arr =
[[134 120 126 111 122 127 128 119 125 136 115 102 140]
 [130 118 133 125 114 137 127 140 121 128 122 121 125]
 [126 139 125 129 120 133 125 124 129 115 135 130 130]
 [140 121 124 125 119 124 115 137 132 138 118 124 130]
 [125 118 133 133 146 130 134 117 116 132 135 121 123]
 [127 110 137 131 123 131 129 129 133 120 133 116 122]]
Indices start at 1.
(1, 1) -> 134
(1, 6) -> 127
(5, 5) -> 146
(2, 8) -> 140
(4, 4) -> 125
(6, 13) -> 122
(3, 6) -> 133
(1, 8) -> 119
(2, 4) -> 125
(4, 13) -> 130
(4, 5) -> 119
(6, 8) -> 129
(2, 13) -> 125
(5, 10) -> 132
(2, 11) -> 122
(4, 2) -> 121
(4, 6) -> 124
(5, 4) -> 133
(4, 1) -> 140
(6, 10) -> 120
(4, 8) -> 137
(3, 1) -> 126
(4, 9) -> 132
(3, 12) -> 130
(4, 11) -> 118
(5, 6) -> 130

M =
149  117  120  117  108  109  128  138  117  127  114  127  129
143  130  116  121  132  123  133  118  117  119  105  127  131
116  133  115  122  148  133  131  104  119  124  131  125  129
121  131  111  117  145  127  131  103  117  125  130  125  128
129  111  112  108  113  105  125  125  113  138  145  124  126
145  118  106  108  117  106  128  120  109  127  117  127  129
133  125  143  135  115  127  122  151  137  128  127  127  126
107  131  122  123  145  133  123  112  127  130  147  126  126
122  114  107  108  123  109  125  115  111  136  147  125  127
126  136  117  123  146  133  132  108  120  119  117  126  130
142  121  131  124  108  114  120  147  129  129  123  128  126
104  129  129  128  141  135  123  120  132  133  153  124  125
148  128  120  122  125  121  134  125  120  120  103  126  130
116  133  148  143  132  142  125  141  143  128  136  126  126
107  132  120  124  148  134  126  109  124  128  144  125  127
Rows and columns are counted from 1.
(1, 1): 149
(10, 9): 120
(9, 11): 147
(1, 13): 129
(3, 9): 119
(12, 5): 141
(10, 11): 117
(4, 9): 117
(14, 10): 128
(6, 3): 106
(13, 10): 120
(9, 10): 136
(6, 2): 118
(2, 13): 131
(6, 9): 109
(14, 4): 143
(13, 13): 130
(6, 13): 129
(10, 10): 119
(13, 3): 120
(5, 10): 138
(1, 8): 138
(13, 1): 148
(3, 1): 116
(11, 11): 123
(8, 13): 126
(12, 1): 104
(11, 7): 120
(5, 12): 124
(11, 10): 129
(12, 10): 133
(15, 5): 148
(1, 3): 120

a =
125,141,137,132,139,115,145,121,126,140,153,146,129,121
133,117,121,124,126,122,126,125,123,126,125,130,132,131
117,126,140,121,138,133,144,134,135,139,153,107,136,141
131,138,126,133,133,118,131,121,124,133,129,146,124,119
113,132,139,128,126,139,130,137,135,125,131,108,126,133
Indices start at 1.
(1, 1) = 125
(3, 2) = 126
(5, 3) = 139
(1, 11) = 153
(4, 6) = 118
(5, 13) = 126
(5, 7) = 130
(4, 13) = 124
(4, 7) = 131
(1, 12) = 146
(2, 6) = 122
(3, 1) = 117
(2, 1) = 133
(1, 5) = 139
(2, 10) = 126
(1, 8) = 121
(2, 2) = 117
(5, 6) = 139
(4, 12) = 146
(2, 4) = 124

W =
118	134	152	149	149	141	140	138	133	155	134	129	112	122	135
137	120	109	129	124	128	126	115	141	133	116	121	118	136	101
139	121	127	145	134	113	106	121	134	123	114	136	136	144	125
Indices start at 1.
(1, 1)	118
(1, 14)	122
(3, 4)	145
(2, 3)	109
(3, 15)	125
(2, 8)	115
(2, 11)	116
(3, 3)	127
(2, 15)	101
(3, 14)	144
(3, 12)	136
(1, 13)	112
(1, 2)	134
(3, 1)	139

grid = [[142, 144, 122, 135, 138, 111, 132, 134, 119, 129, 134, 128, 121], [106, 110, 142, 113, 130, 147, 111, 130, 126, 128, 131, 133, 128], [134, 131, 136, 133, 130, 134, 128, 131, 104, 132, 132, 128, 127], [126, 123, 127, 129, 125, 127, 128, 118, 138, 132, 125, 128, 139], [142, 136, 124, 136, 123, 120, 136, 130, 126, 134, 130, 129, 113], [128, 124, 120, 136, 124, 123, 131, 140, 130, 132, 125, 110, 134]]
Rows and columns are counted from 1.
row 1 col 1 = 142
row 3 col 8 = 131
row 5 col 2 = 136
row 5 col 12 = 129
row 1 col 6 = 111
row 4 col 6 = 127
row 2 col 9 = 126
row 5 col 7 = 136
row 1 col 13 = 121
row 4 col 12 = 128
row 2 col 2 = 110
row 4 col 5 = 125
row 1 col 11 = 134
row 5 col 5 = 123
row 1 col 8 = 134
row 1 col 2 = 144
row 6 col 2 = 124
row 4 col 11 = 125
row 5 col 3 = 124
row 1 col 10 = 129
row 1 col 7 = 132
row 6 col 9 = 130
row 2 col 13 = 128
row 4 col 7 = 128
row 6 col 1 = 128
row 5 col 10 = 134
row 2 col 10 = 128
row 2 col 8 = 130

A =
[[131 133 130 129 131 118]
 [127 134 139 126 115 141]
 [138 124 130 116 124 131]
 [119 119 131 132 126 127]
 [114 102 123 130 120 126]
 [124 132 129 127 128 130]
 [131 129 130 129 133 131]]
Rows and columns are counted from 1.
row 1 col 1 => 131
row 5 col 4 => 130
row 1 col 5 => 131
row 4 col 6 => 127
row 7 col 1 => 131
row 4 col 2 => 119
row 3 col 5 => 124
row 5 col 2 => 102
row 7 col 6 => 131
row 3 col 2 => 124
row 4 col 5 => 126
row 3 col 1 => 138
row 4 col 1 => 119
row 3 col 4 => 116

data = [[120, 139, 124, 119, 127, 125], [126, 131, 128, 126, 127, 127], [133, 120, 118, 134, 135, 132], [120, 139, 130, 119, 124, 125], [133, 123, 151, 134, 118, 127], [120, 139, 130, 119, 124, 124], [126, 131, 127, 126, 128, 127], [135, 117, 110, 136, 140, 133], [133, 120, 118, 134, 135, 132], [128, 131, 151, 127, 115, 124], [130, 126, 126, 130, 130, 129], [135, 118, 123, 136, 133, 132]]
Rows and columns are counted from 1.
row 1 col 1 = 120
row 2 col 5 = 127
row 2 col 1 = 126
row 5 col 4 = 134
row 10 col 2 = 131
row 5 col 5 = 118
row 3 col 3 = 118
row 4 col 5 = 124
row 8 col 5 = 140
row 4 col 2 = 139
row 7 col 2 = 131
row 6 col 5 = 124
row 5 col 3 = 151
row 3 col 2 = 120
row 7 col 1 = 126
row 7 col 4 = 126
row 4 col 3 = 130
row 1 col 3 = 124
row 9 col 2 = 120
row 4 col 6 = 125
row 7 col 6 = 127
row 4 col 1 = 120
row 10 col 6 = 124
row 8 col 6 = 133
row 10 col 4 = 127
row 1 col 4 = 119
row 9 col 5 = 135
row 8 col 2 = 117
row 12 col 1 = 135
row 3 col 6 = 132
row 10 col 3 = 151
row 11 col 1 = 130
row 6 col 4 = 119
row 7 col 3 = 127
